In the rows, zero is written as 128.
Rotation paths and how fast each direction turns (degrees per step):
Each turn is a multiple of 5 degrees from 10 to 175, or 0.
Each row of a path follows its step; steps can be skipped.
Rotation 1:
step 1: [131 135 125 135 138 127 129 136 132 131 132 123 128 129 118 135 128 125
 133 131 130 122 117 135 124 118 137 129 130 124 131 131 131 128 127 123
 127 123 127 124 134 136 118 128 130 132 127]
step 3: [136 127 132 132 132 123 134 132 136 129 123 124 131 120 128 136 131 128
 133 128 122 123 127 132 125 125 137 133 127 122 130 134 128 122 130 127
 122 128 131 126 120 127 143 120 134 131 126]
step 6: [139 136 124 128 124 126 126 127 135 133 136 129 136 125 124 134 126 131
 133 134 129 129 120 130 127 130 126 136 133 121 132 125 136 122 130 123
 128 125 134 130 122 127 140 127 137 131 128]
step 12: [139 126 124 133 130 125 127 128 125 131 126 124 136 124 120 130 120 133
 133 135 124 127 124 133 121 125 128 132 125 130 133 126 133 133 125 132
 129 120 128 135 122 139 126 131 140 130 131]
step 14: [140 135 129 132 130 126 130 134 129 134 129 131 131 120 125 128 121 123
 131 130 126 125 111 131 128 127 135 134 129 122 133 135 126 131 129 128
 131 134 128 127 127 122 125 123 126 140 128]
step 27: [135 136 125 136 125 128 131 132 123 132 127 127 129 120 120 128 120 131
 128 133 126 127 125 141 125 124 130 129 128 123 122 130 124 124 126 129
 126 131 129 126 136 137 124 117 133 138 119]
step 30: [137 134 122 136 135 125 127 136 128 129 126 133 135 129 121 133 126 132
 130 130 127 125 123 133 133 117 136 128 131 124 136 128 127 126 126 127
 125 131 131 123 126 137 117 127 137 129 131]
step 33: [134 125 130 138 123 126 130 138 132 131 122 120 137 123 128 141 128 128
 127 135 129 125 120 137 137 120 127 128 124 124 129 128 122 128 125 128
 128 130 133 123 127 124 128 121 134 127 123]
Directions:
[128 130 129 129 129 130 129 127 128 130 127 127 125 129 129 127 127 126
 129 133 128 127 128 128 129 129 127 132 129 128 129 131 129 126 132 127
 127 127 130 127 129 130 129 129 126 128 128] : 140
[129 127 131 129 127 127 127 126 127 129 130 130 129 127 127 125 128 130
 128 129 125 128 127 129 129 130 125 127 129 131 128 129 130 132 129 127
 126 129 125 127 130 130 129 130 128 128 126] : 25
[126 126 130 130 125 126 129 130 130 128 129 129 128 130 126 129 128 129
 128 128 127 125 128 129 128 127 129 127 128 127 125 130 130 124 129 125
 127 127 130 128 129 128 128 130 129 128 131] : 10
[130 127 128 130 127 129 126 126 127 128 127 128 129 130 126 128 128 127
 128 129 126 127 128 128 132 127 129 126 128 128 129 128 128 128 131 129
 131 131 129 129 130 126 124 124 127 129 128] : 115
[130 130 131 126 128 129 129 127 129 129 126 130 129 129 131 131 132 129
 128 128 128 128 128 130 130 127 128 127 129 129 127 129 130 128 128 129
 129 130 131 128 125 130 128 128 128 127 126] : 110
Rotation 2:
step 0: [134 125 131 138 138 131 132 127 131 125 128 125 120 125 125 130 132 129
 137 122 126 137 123 129 133 128 136 143 118 132 125 136 123 125 123 121
 129 127 124 136 125 125 129 130 131 134 125]
step 1: [117 126 131 130 127 137 129 130 137 133 125 129 124 131 132 134 123 122
 138 126 125 126 133 119 123 127 133 128 130 130 125 121 120 124 122 131
 130 118 127 134 120 125 136 121 134 135 132]
step 6: [127 134 132 140 135 120 123 126 133 121 129 122 131 130 121 128 140 137
 123 134 132 127 128 130 132 121 131 124 126 122 120 129 136 132 134 132
 134 120 127 129 130 126 128 131 120 134 135]
step 9: [124 129 136 127 121 112 133 134 141 134 129 127 129 131 133 125 127 128
 130 126 128 121 119 126 138 129 121 121 135 130 133 122 131 125 130 125
 129 123 124 128 136 128 128 122 130 138 130]
step 10: [130 130 127 129 117 130 127 127 126 133 116 126 140 124 121 126 130 136
 134 127 128 122 115 123 138 120 121 127 127 119 126 132 130 129 125 125
 127 139 129 135 131 129 125 128 126 128 133]
step 12: [131 115 126 130 124 127 130 125 124 131 119 129 125 129 121 128 133 133
 126 123 131 123 125 121 137 121 134 131 135 127 127 123 131 122 124 132
 119 135 121 123 122 117 128 130 126 140 130]
step 15: [133 114 134 130 132 128 131 133 120 136 138 122 128 129 129 130 122 125
 127 130 121 127 124 131 124 139 135 133 123 125 130 120 129 123 125 123
 132 132 123 122 138 121 135 136 128 129 125]
step 16: [127 123 121 137 126 134 116 121 125 132 134 121 131 123 131 137 123 130
 135 126 134 131 134 128 130 133 124 134 129 124 132 129 120 130 124 133
 135 133 134 130 121 116 134 134 126 129 131]
Directions:
[128 129 129 129 131 128 127 124 130 126 129 128 128 127 130 127 126 127
 129 131 129 127 128 128 126 127 127 130 128 129 129 128 127 132 129 127
 127 129 130 130 128 127 130 127 128 129 132] : 140
[129 126 127 129 129 129 129 129 127 125 126 129 129 128 128 126 131 129
 128 128 128 128 131 130 131 127 127 128 126 126 128 133 129 128 127 125
 128 129 128 128 127 126 128 131 129 129 130] : 175
[127 130 128 131 126 127 129 130 128 124 131 129 127 130 126 128 128 126
 128 129 126 127 130 128 128 127 131 130 127 126 130 128 128 127 129 128
 130 128 130 130 125 129 127 125 128 126 129] : 20
[128 128 129 129 125 131 127 128 127 133 128 131 130 129 130 128 128 124
 129 129 128 126 128 128 127 126 127 128 128 125 126 129 129 127 127 128
 129 130 130 128 126 130 130 129 126 129 129] : 125
[127 129 128 129 128 127 128 125 130 129 126 125 128 128 125 130 126 129
 128 130 131 126 129 129 127 127 129 127 128 128 128 132 127 123 127 128
 127 130 129 127 127 126 128 127 128 127 128] : 175
